In the data rows, 128 means zero.
Here are some points, each followed by its number:
[199 182 156 155 101 116 133 133 132 108  98 140  80  70 102  71 109 161
 151 154 134 140  53 108   0 119 112 135] 0
[133 154 154 114 109 156 152 183 187 167 143 141 129 110 113 104 122 148
 132 175 184 141 137 167 114 126 131 113] 1
[113 132 146 130 143 117  76  86  84 126 134  97 132 120 150 158 141 148
 134 112 134  96 110  97  76  66  92 123] 2
[154 155 136 109  89 128 138 163 118 111  90 129 121 146 144 130 127 147
 107 145 139 149 154 192 145 152 143 143] 3
[152 164 163 141 113  59  61  59  94  98 131 133  93  85  76  56  25  34
 109 117  87 144 127 112 159 193 194 186] 4
[160 179 142 105  99 125 148 152 192 148 138 171 115 140 114  86 112 121
 110 147 124 155 132 154 101 158 164 131] 5
[121 140 137 143 160 162 143 162 106 130 105 113 142 112 168 160 160 200
 154  77 137  67 128 146 139  98 140 129] 6
[139 133 116  82 136 152 123 143 153 149 135 131 134 128 115  93 109 115
 104 129 161 111 121 130 149 140 164 127] 7
[141 146 142 193 126 110 130 122  98 112 133 151 136 150 128 120 115 124
 153 158 105 147  88 110 105 143 120 165] 8
[140 131 145 146 108 123 155 145 131 104 103 140  91 102 103 103 133 141
 178 162 107 129  98 118 131 156 142 140] 9
[146 134 154 159 121 111 173 157 114  69 105 123  70  99  84  65  75  96
 127 158 139 167 152 141 143 141 139 159] 10
[166 151 164 159 151 141 140 103 135 106 122 113 102 104 109 116 121 109
 137 151 109 152 115  97 124 152 154 179] 11
[127 128 126 146 155 125  93 107 106 136 145 100 128 111 139 144 122 129
 133 107 177 143 149 115 132 101 110 135] 12
[ 78  91  96 150 166 123 138 137  98  90  97  45 105  74 117 145 120 120
 113  99  97 105 121 103 106  91  70  71] 13
[132 127 141 147 133 136 135  95 110 114 149 164 157 180 169 119 120 114
  97 136  76 138  91 108 104 161 151 149] 14
[127 113 134 169 185 127 139 125 116 118 140  95 128 123 143 160 139 130
 192 134 141 176 177 112 146 123 104 130] 15
[159 174 167 123  83 124 132 128 167 157 135 162 182 193 154 145 132 137
  82 124  83 103 121 141  98 135 129 114] 16
[120 112 138 130 124 112 145 103 140 142 174 128 159 152 127 119 126 103
 139 137  93 135 109  96 136 151 139 167] 17
[120 117 122 108 101  90 115  86  97 117 128 130 159 151 148 154 138 112
 113 111  64  92 129 137 221 185 177 173] 18
[123  88  85  93 155 148 121 127 149 148 127 125 152 100 121 149 128 146
 153  91 181 115 135  81 159  86 115 109] 19
[133 137 133 147 113  60  59  76  94 115 131 129 137 137 158 145 122 131
 125 127  94 133 109 113 134 145  96 134] 20
[106 108  94  72 134 127 107 111  76 136  87  97 147 139 202 197 203 209
 129  77 162  83 143 147 145 107 122  86] 21
[119 127 106 132 138 149 113 117 125 139 118 105 117 125  90 121 104  93
 123 126 128 136 146 120 142 148 152 143] 22
[111 126 126  94 105  95 121 120 136 117 125 114 112 133 135 132 145 109
 121 132  89 122 116 137 148 155 180 192] 23
[156 158 169 134 145 170 158 142 137 140 111 115 133 124 136 134 106 129
  62 109 108 118 151 180 174 158 144 137] 24
[138 134 138 113  72  84  90  42  42  86  98 147 166 231 193 146 158 143
 181 173 141 135  96  92  83 115 127 131] 25
[243 185 190 175 113 180 141 125 121 130 108 179 132 140 124  98  89 154
  46 152 152 125 116 206 109 142 154 125] 26
[133 140 135 137 134 117 146 203 147 124 141 127 117 110 131 133 149 160
 172 148 161 128 130 130 117 100 126 142] 27
[167 151 161 129 105  93 120 106 133 133 124 117 131 126 146 144 138 153
 133 132 117 113 106 113 104 127 114 143] 28
[112 110 124 126 132 106 125 140 168 157 152 126 131  96 121 153 121 139
 144 111 137 135 127 114 134 103  94 135] 29
[ 81 107 109  83  92 101 120 135 164 126 141 165 156 155 209 154 158 155
 140 134 108  92  99 120 112 109 107  99] 30
[125 107  98 100 162 169 144 125 173 223 160 143 205 135 155 193 197 172
 189 122 239 114 150  96 109  94 120  98] 31
[ 91 118 136 148 140 134 118  89  86  99 127 134 139 133 108  71  25  93
  90 141 110 134 100  97  78 131  92  85] 32
[152 158 140 108 106 118  52 146 118 111  93 128 125 114 136 167 172 174
 124 109 118  67 113 176 163 104 117 126] 33
[124  94 118 140 125 102 121  96 127 156 174 127 184 147 137 145 103 103
 115  81 101 133 107  67 140 117 103 150] 34
[135 158 104  80 107 142 121 212 217 151 159 156 128 135 132 154 180 156
 142 128 146 105 176 194 166 115 138 132] 35
New points follow, each followed by the numbers of its three nearest points above, looking only along the 2 directions in which the numbered points spread most, nearest first.
[133 138 111  60  25 123  97  61 120 150 120 115 138 141  88  92 109  81
  67 133 106  92 103 128 100 154 151 111] 8 14 23
[100 102  67  99 221 197 100  98 131 162 213 142 202  90 118 178 191 140
 122  68 175  85 155 117 147  76  90  90] 21 31 19
[156 165 173 202 147 129 135 137 119 122 126 156 129 175 128 115 124  93
 127 130  71 115 111 122 136 156 183 182] 11 0 9
[125 106  93  83  91  84 126 146 127 105 135 149 106 146 129 115 125 110
 169 207 166 225 173 137 166 182 152 162] 9 22 16
[ 96 104 124 126 114 160 199 149 132 117 112 117 117 122 114 106 117  96
 108 136 144 143 145 118 120 119 108 123] 16 7 22
[104  90 107 124 154 132 202 169 118  84 100 105  84 118 102 118 121 106
 173 161 141 147 162 121 164 130 135 110] 16 7 22
[109 113 150 140 156 147 157 116 113 112 129 106 113 144 121 118 155 130
 178 185 178 182 148 118 154 144 151 134] 16 28 22
[170 158 166 131 124 142 147 131 114 104 111 144 102 128 119 110 132 164
 108 149 110  94  67 128  94 121 142 124] 9 22 16
[ 94 145 148 157 152 161 163 154 175 144 130 144 132 143  87  89  76  78
 113 160 188 201 255 186 159 143 135 110] 5 26 24
[105 115 138 158 128 113 129 124 136 122 153 150  99  98  18  69  73  92
 136 169 130 169 130  90  93 111  84 110] 11 0 8
[ 91  59  19  71 157 146 118 103 126 144 113  78 136 108 117 161 171 113
 110  29 136  49 111 103 122  35  95  86] 21 30 19
[124 108 143 152 166 149 146 130 126 120  94  87 103  56  84 138 118 120
 152 115 135 135 157 132 179 111 127 138] 16 7 28
[205 181 192 184  88  75 116 129  94  88  96 150 112 162 152 114 124 124
 132 153 121 127  56 124  95 118 145 205] 11 8 0
[111 100 114 136 246 187 170 153 162 213 219 143 162 133 133 133 117 148
  82  41 148 104 149 114 137  93 110  83] 6 19 33
[105  90  78 125 161 129 105 111 145 164 207 167 208 149 158 161 132  98
 127  69  90  78  81  66 101  82  83 105] 2 13 30
[150 153 146 118  84  11  31  87  67  73 131 181 105 189 150 113 126 105
 142 142  80 167 170 140 163 202 202 165] 32 8 14
[152 149 152 126 130 132 143 142 136 131 124 125 144 148 151 134 132 142
  89 131 134 122 111 147 121 129 122 141] 16 7 3
[ 93 104 113 139 176 130 127 144 101 125 113  99 130 118 132 165 140 146
 111  97 138 109 146 116 107  61  58  40] 30 19 6
